Where one turn sends some rows of the set: a few examples, then the rows asked
gigu: [-13   8  -5  -3   1  -7   8  -2   5   9 -12   1  16  11  -2  12 -14  -1
  -1  -1]
Guzal: [-14   6  -6  -4   2  -5   8  -2   5   9 -10   2  14  12  -2  12 -12   0
   0  -2]
nat: [  3  20  -5   1  -2 -11  -5  -7   8  -9  -8  -5  29  -8  -3   6 -10   8
   2  -9]
lusi: [  6 -16  -2  -3   0   2  10 -11   1   2 -20   1   7   5 -14   8  -4  14
   7 -12]
gud: [  3 -12  -5  -1   1   1   8 -13  -4   7 -14  -3   8   5 -14   8  -4  15
   7 -22]
Velin: [ 21  -2  15   3   1  -8  -8 -13   9 -15  -4  -9  15  11  -4  -1 -18   1
   3 -11]
mar: [ -1   4  -2  -2   5 -11  10   0   3 -19   3 -14 -12  -1 -11  -8  -3  14
   2  -7]
Tovu: [  5  11   4   1   1 -17   5  -4   5 -19  -6 -24  -1  -4  -7  -8 -12   7
  -3  -5]
bokas: [ -3  19 -13   2   1  -8  -4  -7   3  -5   2  -3  24  -5  -5   6  -5  12
   4 -19]
Rov: [ 10  -8   3   1  -3  -4   4 -16   0   5 -24 -11  17   1 -10   8 -13   8
   3 -16]
koza: [  5  13  -4  -3  -2 -10   0  -2  13 -16 -13   3  23  -7  -6   6  -6  10
   3   2]
fep: [-14   8  -7  -3   2  -6   8  -2   4  11 -10   1  14  12  -2  12 -13   0
  -1  -3]
gagu: [ -7   5  22  -1  -1  -2  -8 -23   9   4 -12  -9  -8   3  -8   6 -10   6
   6  -5]
Rar: [ -3   8  -4   1   5 -11   7  -4  -1 -13   7 -21  -8  -1  -8  -7  -5  13
   0 -16]
Vafog: [ -1   9 -10  -5   0  -5   3   1  12 -15  -5  11  15  -4  -8   6   1  16
   7  -1]
kuli: [  4   5   3  -2   2 -14   9  -1   7 -21  -4 -17  -8  -3  -8  -8  -8  10
   0   0]
nital: [ 10  -6   2   3   7  -1  -5 -13   2  -8  15  -3   6  15  -7   0  -9  10
   8 -28]
Zunim: [ 15   1   9   6   4  -7  -9 -16   3  -8   6 -12  15  12  -4   0 -17   4
   4 -26]
Duson: [  4   3  17  -3   5  -7  -8  -2   3 -19  18 -11  11  -4 -12  12 -12   2
   7  -5]
luz: [-14   8  -5  -3   1  -6   8  -3   5  10 -11   0  16  11  -2  12 -13  -1
  -2  -3]
rone: [ -6  12 -15  -2   3  -4   2  -2   5  -8   4   7  16  -3  -8   6   2  17
   7 -14]
sopin: [  5  -8  -3   2  -1  -2   5 -16  -5   9 -17 -10  14   4 -11   9 -10  10
   5 -24]
kaso: [-13   7  -6  -3   1  -6   9  -2   5   8 -11   2  14  11  -2  12 -12   0
  -1  -1]
fub: [-11   5  18  -1   1   0  -8 -23   6   7  -6  -9 -10   5  -9   7  -7   9
   7 -13]
Poro: [ 19 -11  13  -2   2  -4  -3  -8  14 -20  -3   3   6  13  -8  -1 -12   6
   7  -4]
napeg: [  3   0  18  -4   6  -6  -7  -1   3 -20  18  -9   9  -3 -12  12 -11   2
   7  -4]
rasiv: [  1  13   0   3   3 -16   4  -7   0 -13   1 -27  -2  -3  -6  -8 -11   9
  -2 -15]
Gifi: [  3   3  16  -3   6  -7  -8  -3   1 -18  20 -12  10  -3 -11  12 -11   2
   7  -8]
dop: [  2   1  15  -3   6  -5  -7  -2   1 -18  21  -9   9  -3 -12  12 -10   3
   8  -8]
guz: [ -9   7  20   0   0  -1  -9 -24   7   6  -8 -11  -7   4  -8   6 -10   7
   6 -11]
nabu: [ 12 -12   5  -2   7   0  -1  -7   8 -15   8   7   0  16  -9  -1  -5  12
  10 -15]
Dunit: [-11   2  18  -3   1   1  -6 -21   7   4  -7  -5 -12   5 -10   7  -5  10
   8  -8]
Kek: [  2   0  16  -4   6  -6  -7  -1   3 -19  20  -8   8  -3 -12  11  -9   4
   8  -5]
radek: [ 11 -13   3  -2  -3  -3   7 -13   3   1 -27  -4  12   2 -12   8 -10  10
   5  -9]
keda: [ -8   3  21  -3   0   0  -6 -21  10   3 -11  -5 -10   5 -10   7  -7   9
   7  -4]

Duson turns into dop
kuli turns into rasiv
koza turns into bokas
And these:
keda turns into guz
lusi turns into Rov
nabu turns into Velin

